Rotation paths and how fast each direction turns (degrees each step):
Each turn is a multiple of 5 degrees from 10 to 175, or 0.
Each row of a path follows its step; steps can be skipped.
path 1
step 1: [ 0.09  1.11  0.42 -0.27  2.36  0.50 -1.09 -0.69 -3.02 -1.38 -2.39  0.18
  2.74  1.14  0.73 -1.10 -3.43  0.27  0.06  2.15  0.87  1.29 -0.34  1.00
  0.90 -0.54 -2.13  0.98  0.45 -0.28 -2.69  0.49  1.33  1.10  0.30 -2.40
  0.97 -4.24  1.08 -1.70  1.01  0.50  0.21  1.14 -1.45 -0.61 -1.69  1.78
  1.71  1.76  0.61  0.33  0.90  1.27  1.37 -1.27 -0.97  0.42  0.97 -0.86
  0.07  1.17 -4.32  0.88 -1.75]
step 5: [ 0.05  0.46  1.63  1.59  2.20  1.42  0.65 -0.94  1.16  1.54  1.41  0.67
  2.03  1.51 -1.39 -2.07 -0.01  1.11 -0.34 -0.54  1.60  0.21  0.89  0.65
  0.80 -0.45  0.38  1.00  1.49 -0.16  0.29 -0.20  0.57  2.60 -1.01 -0.34
 -0.40 -5.25  0.62 -0.50  2.62 -0.55 -1.45 -0.85  0.78  1.18 -1.87  3.03
  2.31  0.76  0.53  1.48  0.17 -0.59  2.30 -2.55 -3.13  1.03  0.36 -0.64
 -1.98  2.93 -1.48 -0.98 -1.08]
step 6: [-1.61  1.41 -1.19  1.61  1.27 -0.11 -2.34  0.70 -3.27  1.57  0.54 -1.74
  1.00  1.07  3.36 -1.89  0.03  0.13 -3.05 -0.24  1.26  0.83 -2.49 -0.21
  1.08 -2.01 -1.97 -0.61  1.57  0.51 -0.89  2.02  2.96  0.63  0.05 -3.78
  1.20  1.32  2.37  0.79  0.36  0.00  1.38 -1.80  1.09 -1.41 -1.04 -1.44
 -0.68  1.00 -0.57  0.00 -0.06 -2.23  1.49 -1.49  0.66 -2.54 -1.25  0.53
 -0.26 -0.20  1.51  0.85 -0.83]
step 7: [-1.46 -1.02 -0.71  2.07  1.46 -2.63  0.84 -1.38  1.89 -0.93  2.48 -1.66
  1.55  1.45  0.40  1.15 -2.26  1.07 -2.16  0.07  1.83 -1.84 -1.06 -1.32
  2.67  0.33  1.81  1.61 -2.37 -0.42 -2.54  1.53  0.59  0.04 -1.21  0.50
 -0.14 -2.17  0.62 -1.30  0.58  0.50  1.30 -1.46 -1.42  0.73  0.58  2.51
  0.94  1.97 -0.45 -0.25 -1.30 -0.28  2.13 -2.03  0.55  4.12  1.05 -2.03
 -1.07  0.69 -0.94 -1.01  0.68]
step 13: [ 1.58  0.53 -1.13  2.42  2.06  1.19  0.85 -1.49 -2.22 -0.80  3.40  1.80
  0.48 -0.92  0.78  0.21 -2.71  1.19  1.85 -0.61 -0.11 -1.81  1.21 -0.05
 -0.26 -2.22  0.41  2.91  0.06 -1.96  0.81  0.49  2.08 -1.92 -2.07 -2.09
 -0.76 -0.28  0.18 -0.34  1.20 -0.43  0.60  0.25  0.79  0.33  0.75  2.00
 -0.03  1.02 -3.71  0.83 -2.32  0.52  0.43 -1.58 -1.47 -1.39  0.64 -2.38
 -1.32 -0.97  1.95 -1.48  2.95]
step 14: [-2.47  0.20  1.61 -0.94  0.69 -0.30  2.62 -1.02  1.12 -0.87 -1.09  1.27
  2.56  0.08  2.90  0.16 -3.18 -1.02 -1.43 -0.22 -0.65 -0.63 -2.47  0.17
 -1.29 -1.77 -2.43 -0.05  1.70  2.37 -0.83  2.70  0.78 -1.44 -0.64 -0.62
  1.22 -0.61  1.33 -0.78  1.58 -4.21  3.29 -0.31 -0.10 -0.59  0.77  0.08
  0.33 -0.62  1.17 -0.16  1.46 -1.28 -0.79  2.43 -1.36 -0.97  1.80 -2.17
 -0.45  1.03 -1.83 -0.07 -1.07]
step 18: [-2.15 -0.86  3.40 -1.91  2.54  1.97  4.38  0.23 -1.74 -0.50  1.87 -0.11
  0.83 -0.87  0.99 -2.12 -3.97  0.17 -0.15  0.11  0.45  0.72 -1.68 -0.15
 -0.76 -2.02 -0.33  0.85  2.51  0.06 -0.15  1.44  0.32  0.43  0.31  1.80
 -0.38 -1.85  1.32 -0.89  3.05 -1.17 -0.99  0.85 -0.23  1.34 -0.38  0.14
 -1.43 -1.05 -0.79 -0.12 -0.35 -1.58 -0.30 -0.29  0.86 -0.63  3.67 -0.22
 -1.65  2.27 -0.11  1.01  1.14]
step 20: [ 0.46 -0.80  1.04 -1.67 -0.49 -1.59  3.03 -0.49  1.45 -1.66  3.91  0.28
  2.53  2.09 -1.80 -0.98 -1.76  0.19 -1.44  1.31 -1.49  1.10 -0.38 -2.48
  1.23  0.57  1.46  0.01 -0.33 -1.18  0.51  2.41  1.83  1.00 -0.85  0.48
  0.08 -1.88 -0.23 -3.12  2.76 -0.93 -2.63 -1.42 -0.98  0.16 -0.24  0.93
  0.06  0.18  0.71  2.20 -1.51 -0.79 -1.72  2.29  0.46 -1.79  0.30 -2.92
 -0.38  1.40 -0.92 -0.16 -1.25]
step 23: [-0.13 -0.12  0.38  0.34  1.76 -0.15 -0.40 -0.93 -1.22 -2.06 -0.07 -0.95
 -0.53 -2.05  0.02 -0.43  0.59 -0.58  0.76  1.33  0.13  2.80  0.34 -2.93
 -1.37  0.31  0.44 -0.87 -0.41  0.32  1.00  1.38  0.12 -1.64 -1.81 -0.74
  1.57 -0.29  2.15  0.58  3.96  0.19 -0.19 -0.35 -1.01 -0.84 -1.28 -2.15
 -2.76  1.15 -2.23 -0.97 -0.94 -2.24  1.82 -2.11 -1.27 -0.61 -2.00 -4.63
 -2.08  2.21  0.95  2.42  0.29]
step 24: [ 1.34  1.10 -0.71  0.18  1.00 -0.93  3.15  1.26  0.84 -1.46  0.78  0.55
 -1.98 -0.51 -0.91  1.05 -1.88 -1.69 -2.62  2.35 -1.01 -1.05 -2.98 -1.24
  2.24 -1.96  0.64 -0.18 -0.49 -1.34 -1.73  1.95  1.19  3.14 -0.51  0.91
 -0.77 -2.09  1.77 -1.89 -0.09  0.85  1.41 -3.24  1.10  0.63  0.80  1.40
 -0.71 -1.50  0.46  2.86 -1.94  0.49 -0.61  1.54 -1.43 -2.40  0.82 -0.92
 -0.77  1.56  0.29  2.01 -0.19]
[ 0.12 -0.41 -0.14  0.39  0.01  0.50  0.11  0.27  0.14  0.59 -0.14 -0.39
 -0.64 -0.50  0.15 -0.47  0.08  0.14 -0.10 -0.39  0.00 -0.12 -0.16  0.05
  0.25  0.04  0.01 -0.23  1.00 -0.08  0.33  0.18 -0.27  0.53  0.06  1.10
 -0.08 -0.46  0.71  0.56  0.13 -0.12  0.27 -0.51  0.04  0.04 -0.53  0.73
  0.23 -0.82  0.22 -0.22  0.15 -0.25 -0.90  0.08 -0.14 -0.42  0.23  0.72
 -0.40 -0.01  0.39  0.46 -0.71] -> 115
[-0.34  0.05  0.52 -0.31  0.47  0.02 -0.21 -0.45 -0.76  0.23  0.75 -0.41
  0.13 -0.69 -0.11 -0.09 -0.04  0.67  0.64  0.20 -0.15  0.73  0.70  0.78
 -0.61  0.56 -0.44 -0.06  0.19 -0.56 -0.24 -0.17  0.17  0.00 -0.28 -0.56
 -0.05 -0.44  0.46 -0.32  0.21  0.57 -0.77  0.29 -0.17  0.11 -0.13  0.05
 -0.12  0.21  0.15 -0.29 -0.49 -0.40 -0.32  0.33  0.32 -0.49  0.11 -0.15
 -0.12 -0.28  0.97  0.00 -0.12] -> 145
[ 0.29  0.04 -0.09 -0.05 -0.60  0.67 -0.20  0.81 -0.03 -0.84 -0.28  0.42
  0.17  0.27  0.31  0.47 -0.52  0.40 -0.41 -0.53  0.17  0.30  0.53  0.52
 -0.09  0.16 -0.02  0.78  0.16 -0.30 -0.38  0.41 -0.21  0.03  0.76 -0.62
  0.64 -0.19  0.02  0.16  0.61 -0.18 -0.38 -0.13  0.09 -0.15  0.04 -0.03
  0.28 -0.37  0.22 -0.43  0.73  0.33 -0.87 -0.09 -0.10  0.29  0.19  0.00
  0.30  0.64  0.59 -0.24  0.62] -> 25
[ 0.51 -0.27  0.32 -0.40 -0.21 -0.35 -0.16  0.56 -0.27 -1.00 -0.64  0.10
 -0.88 -0.54 -0.68  0.05  0.26 -0.40  0.29  0.48  0.25  0.23  0.09  0.32
  0.83  0.23 -0.82 -0.13  0.01 -0.35 -0.09  0.40  0.19 -0.18 -0.07  0.95
  0.26  0.50 -0.89 -0.28  0.64  0.63 -0.31 -0.10  0.24  0.22  0.11 -0.25
 -0.14 -0.11  0.33 -0.14 -0.30 -0.14  0.40  0.03 -0.37 -0.50  0.15 -0.09
 -0.01  0.27 -0.08  0.13 -0.32] -> 10
[-0.47 -0.35 -0.45 -0.22 -0.32  0.33  0.34 -0.33  0.01 -0.01 -1.23 -0.11
  0.55 -0.70 -0.08 -0.06  0.39  0.43  0.00 -0.06  0.60  0.20 -0.22 -0.05
  0.05  0.43  0.40  0.21  0.12  0.16 -0.48 -0.63 -0.74 -0.85  0.43  0.31
 -0.03 -0.19  0.62 -0.32  0.06  0.14 -0.58  0.21 -0.79  0.13 -0.03 -0.28
  0.13 -0.12 -0.01  0.69 -0.07 -0.15  0.46 -0.51 -0.21  0.07  1.13  0.09
  0.26 -0.18 -0.26  0.10  0.03] -> 100
[-0.20  0.24  0.58  0.29 -0.01 -0.27 -0.03 -0.09 -0.14  0.33  0.10 -0.67
 -0.42  0.11 -0.11  0.31 -0.27 -0.34 -0.76  0.24  0.99  0.03 -0.07  0.12
 -0.81 -0.11 -0.12  0.45 -0.12  0.42 -0.35  0.60 -0.09 -0.86  0.20  0.14
  0.35  0.43 -0.09  0.30 -0.32 -0.23  0.02 -0.22  0.50  0.93 -0.19  0.48
 -0.73 -0.06  0.70  0.12 -0.84  0.11 -0.65  0.18  0.04  0.32  0.58  0.14
 -0.02 -0.52 -0.27 -0.45  0.22] -> 100
[-0.55 -0.39 -0.54  0.02  0.22 -0.32 -0.58  0.22 -0.68  0.40 -0.17 -0.57
 -0.43  0.44  0.16 -0.41 -0.60  0.63  0.33  0.31 -0.28  0.71  0.09 -0.11
  0.66 -0.43  0.14  0.66 -0.15  0.20 -0.26  0.55 -0.50 -0.01  0.05  0.47
  0.10 -0.14 -0.23  0.23  0.15  0.16  0.42  0.47 -0.38 -0.69  0.12 -0.09
 -0.43  0.71 -0.37 -0.49 -0.74  0.30 -0.10 -0.64  0.23  0.50 -0.09  0.79
  0.12  0.27 -0.07  0.25  0.28] -> 70
path 2
step 2: [-1.27  1.28  0.13 -0.76  2.74 -2.17 -2.21  2.03  0.14 -1.07 -1.45  0.73
  0.78 -1.05 -2.12  1.63 -2.92 -1.55  0.37 -2.53 -0.69 -0.01 -3.36  0.80
 -3.92  3.15  0.69 -0.64 -1.19  1.37  1.02  1.84  0.74 -0.50 -1.45  0.94
 -0.23  0.49 -0.75  1.44  0.19 -0.80 -1.94  3.04  0.13 -0.63  3.17  0.04
  0.80 -1.72  0.22 -3.74  1.70  1.39  1.26 -2.13  2.53  1.05 -1.10 -3.04
  0.81  1.50  1.81 -1.14  1.51]
step 4: [ 0.80  0.11  1.41 -0.10  3.98  0.43 -0.61  0.33 -0.25  0.16  1.65 -1.05
  0.95  0.87 -1.31 -0.19 -1.24  0.44  1.41 -3.13  0.14  1.04  3.08  4.07
  0.68 -1.89 -2.12  1.43 -0.01 -1.74 -1.72  0.88  0.23  1.74 -1.36 -2.66
 -1.16  0.82 -0.54  4.62  1.50  0.96  2.94  0.72 -4.08 -0.71  1.23  0.08
 -0.41  0.18 -0.02  1.10 -1.99 -0.64 -0.76  2.26  1.66  0.51 -2.73  2.39
  2.01 -1.60 -0.11  1.26  0.40]
step 7: [-0.27 -0.48  0.22 -1.64  0.75 -1.29 -3.78 -2.49  0.67 -1.93 -0.19 -1.68
 -3.06  2.56 -3.37  1.78 -2.13  0.05  0.58 -1.84  0.10 -1.37  0.50  2.96
 -0.56 -1.48  1.67 -1.05  0.51  0.41 -1.36  0.51 -2.23  1.41 -0.84 -2.01
 -2.64  2.06 -3.62  0.80 -1.19 -1.17  0.61 -2.76 -0.37  0.13  2.20  0.00
  0.74 -3.28  0.84 -1.40 -3.02 -2.17  1.02  1.93 -0.70  0.44 -1.25  1.24
 -0.36 -0.72 -0.96  0.98  2.40]
step 8: [ 0.18 -1.33 -1.48  0.71  1.88  0.75 -0.89  0.33 -1.48 -0.04  0.68 -0.92
  2.53  1.22  3.08  2.49 -2.58  0.80 -1.87 -2.32 -3.41 -1.78  0.03  2.04
 -1.19 -0.86  1.72 -0.13 -1.01  3.08 -1.96  1.59 -1.05 -0.70  0.75  2.56
  0.24 -1.12 -0.89  1.03  1.48  1.31 -0.76  0.55  1.72 -0.07 -0.04 -1.01
  1.36 -0.83  1.11  1.69  4.37 -0.72  1.92 -1.45 -0.17  3.02 -0.98 -0.07
 -0.16 -4.05  3.07  1.51 -1.88]
step 11: [-1.47 -1.50 -0.25 -0.57  2.46 -2.23 -1.65  3.18 -1.26 -2.69 -0.64 -0.09
 -0.10  1.51  1.74  0.69 -0.60 -1.19  1.35 -0.34 -0.24  3.37 -2.27  1.92
 -1.08  0.98  1.34 -0.41 -1.37  1.31  1.55  5.07 -0.01  1.11 -2.16  3.41
  0.26  2.17 -1.09  1.86 -1.80  1.24  1.38 -0.44  1.45  0.13 -1.22 -0.93
 -1.46 -0.94 -1.67  1.20  1.63 -0.97  1.44 -1.99  1.04 -1.10  0.02 -0.16
  0.13 -0.46  4.67  1.51 -1.21]
step 15: [ 1.49 -0.40  2.15 -1.80  1.32  0.47 -1.01 -1.48 -1.76  2.02  0.39  3.89
  1.32 -0.73 -1.56  0.60  0.30 -0.38  3.31  0.77  1.16 -1.64 -2.04  0.92
 -2.20 -1.06  0.72 -1.66  0.35 -1.72 -0.09 -0.28 -0.92 -0.75 -4.41  0.11
 -3.87 -1.63 -2.64  3.62  0.86 -2.14  0.28  1.76 -2.07  0.50 -0.51 -0.50
  0.69 -1.24  0.08 -2.50  3.46 -3.14  1.42 -0.64 -0.46  0.80  0.17  1.32
  1.33  0.58 -0.17 -1.09  0.51]
step 19: [ 2.31 -1.19  2.31  1.85 -1.73 -1.40 -2.50  1.24 -0.84  0.24  0.02 -2.69
  0.54  0.76 -1.09  2.49 -0.85  1.18 -0.12  0.07 -1.30 -1.08 -1.41  1.05
  0.19 -0.90 -0.61 -0.92 -2.09 -1.16 -1.05  1.72  2.27  0.91  1.40 -0.75
  1.49  0.47 -2.25 -0.06  0.37 -0.78 -0.40 -2.72 -0.31 -1.16  0.52 -0.51
 -4.46 -2.28 -0.99 -1.94 -0.91 -1.58  4.69 -1.33  4.29  2.95 -0.84  2.21
 -0.60 -1.13  1.76  0.50  1.70]
step 21: [ 0.14 -2.13 -3.39 -0.87  2.88  1.90  1.56  0.59 -3.37 -0.01 -0.73  0.69
  1.42  1.07 -2.81  0.62 -1.52 -1.41  1.25 -1.55 -0.67 -0.10  3.16 -2.05
 -2.94 -0.17 -1.48 -2.62 -1.62 -0.76  0.38  0.51  1.44 -0.41 -1.03  1.33
 -0.64 -2.77 -0.37  4.23 -0.24 -0.40  1.04  1.87  1.54 -1.86 -2.14 -3.52
  1.43  0.12 -0.08 -0.13  0.15  3.35  1.45  0.08  1.08  2.16 -0.99 -0.34
 -1.53 -1.03 -0.11 -0.32 -1.72]
step 23: [-1.65  0.51  1.47 -1.01  2.01  0.29 -2.77 -3.33 -2.06  1.14  3.76 -1.48
 -0.76  1.46 -0.16  1.25  0.25 -1.34 -0.28 -2.34 -0.70  0.35 -1.02  2.74
 -0.45  0.09  0.71 -2.18 -0.04 -0.91  2.62  1.18 -0.28  0.04 -1.64  0.19
  0.10  3.76 -5.13  1.12  1.40  0.58 -0.39 -1.11 -1.38  1.14  2.71 -0.53
  0.64 -0.48 -0.84  0.21  1.12  1.19 -1.69 -2.61 -0.54 -3.92 -0.41  1.39
 -1.34 -0.71  1.75 -0.35 -2.43]
step 25: [-1.64 -0.95  1.55 -0.62  1.14 -1.23 -0.53 -0.21  0.42 -1.54 -1.20 -0.44
  1.10 -1.82 -0.49  1.44  0.33  0.48 -1.20 -1.18 -1.15 -1.43  0.96 -0.92
  0.16 -0.95 -1.15  1.84 -2.94 -0.79 -0.79  0.21 -3.18  0.73  0.10 -2.15
  2.20  1.54 -2.13  0.15  0.38 -2.29  1.34 -0.50 -1.49  2.55 -0.79 -3.26
 -1.06 -2.17  5.02 -4.06  2.71  0.66 -0.58  2.45 -0.19  3.64  0.21  1.07
  0.66 -2.28 -1.06  1.96  1.29]
[-0.37  0.43 -0.64  0.54 -0.13 -0.29 -0.37  0.17 -0.04 -0.31  0.39  0.06
  0.39  0.38  0.01 -0.01 -0.23  0.28  0.25  0.11  0.05 -0.01 -0.24 -0.11
 -0.72 -0.33  0.18 -0.08  0.55 -0.93  0.51 -0.82 -0.48 -0.36  0.10 -0.61
 -0.99 -0.16 -0.22 -0.27  0.37  0.21 -0.69 -0.19 -0.22  0.79  0.15 -0.73
  0.18 -0.12  0.09  0.21  0.70  0.51  0.35  0.01 -0.27 -0.41  0.06 -0.86
 -0.22 -0.38  0.19  0.15 -0.21] -> 140
[ 0.21 -0.03  0.36  0.90  0.27 -0.14 -0.05  0.71 -0.39 -0.68  0.35 -0.16
  0.05  0.00 -0.47 -0.26 -0.41 -0.10  0.57 -0.09 -0.95  0.25  0.13  0.22
 -0.08  0.31 -0.33  0.54  0.05 -0.44  0.44 -0.02  0.64  0.46 -0.26  0.19
  0.34 -0.29  0.53 -0.48 -0.24 -0.08 -0.50  0.30  1.15 -0.45 -0.22 -0.69
 -0.13  0.11 -0.65 -0.16 -0.19  0.01 -0.33 -0.06  0.83 -0.52 -0.18 -0.12
  0.21  0.10  0.16 -0.11  0.50] -> 40
[-0.81 -0.19 -0.15  0.65  0.01  0.31  0.09 -0.37 -0.69 -0.20  0.62 -0.17
 -0.33 -0.26 -0.25  0.19  0.21 -0.02  0.35  0.32 -0.11  0.04  0.09 -0.05
  0.17 -0.04  0.08  0.29 -0.30  0.12  0.04  0.19  0.55 -0.17  0.15 -0.10
 -0.18  0.65 -0.64 -0.31  0.28 -0.06  0.14  0.71  0.24  0.41 -0.67  0.55
  0.66  0.54  0.36  0.75  0.83 -0.23  0.45 -0.44 -0.14 -0.19  0.14  0.36
  0.15  1.41 -0.21  0.22 -0.17] -> 125
[ 0.42 -0.85 -0.09 -0.28 -0.62  0.15  0.28  0.91  0.07 -0.14  0.15 -0.24
 -0.24 -0.43  0.19 -0.31  0.11  0.37  0.35 -0.12 -0.19 -0.64 -1.20 -0.12
  0.34 -0.39 -0.18  0.17  0.22  0.42  0.39  0.03  0.37 -0.30 -0.59  0.26
 -0.33  0.48 -0.83  0.47  0.01 -0.10  0.06 -0.33  0.14  0.71  0.72  0.08
  0.11 -0.45 -0.68 -0.65 -0.36 -0.20  0.18 -0.16 -0.05 -0.38 -0.22 -0.34
 -0.40  0.64  0.09 -0.04  0.05] -> 85
[ 0.26 -0.30  0.36 -0.10  0.18 -0.61  0.12  0.62 -0.01 -0.67  0.11  0.50
  0.32 -0.09 -0.63 -0.38 -0.25  0.16 -0.36  0.34 -0.19  0.39 -0.12  0.08
 -0.54  0.80 -0.41 -0.42 -0.47  0.66 -0.08 -0.06 -0.11 -0.23  0.33  0.15
  0.08  0.09  0.09  0.41  0.45  0.21 -0.24 -0.70 -0.51  0.77  0.01 -0.04
 -0.10  0.44 -0.20  1.16 -0.53  0.66  0.55 -0.47  0.07  0.27  0.37  0.42
  0.05  0.17 -0.31 -0.64  0.43] -> 40
[ 0.21 -0.20 -0.52 -0.79  0.50  0.21 -0.71 -0.55  0.39  0.00  0.76 -0.93
 -0.03 -0.25 -0.26  0.27 -0.26  0.04  0.08 -0.49 -0.25  0.73 -0.78 -0.16
  0.86  0.28  0.39  0.45 -0.04 -0.27 -0.27  0.10 -0.22  0.66  0.20 -0.66
 -0.14  0.42  0.01 -0.13  0.33  0.71  0.03 -0.08  0.16 -0.03  0.19 -0.07
 -0.08 -0.06 -0.70  1.07 -0.43  0.00 -0.35  0.19 -0.36  0.10 -0.24 -0.08
  0.14 -0.06  0.34 -0.09  0.01] -> 115
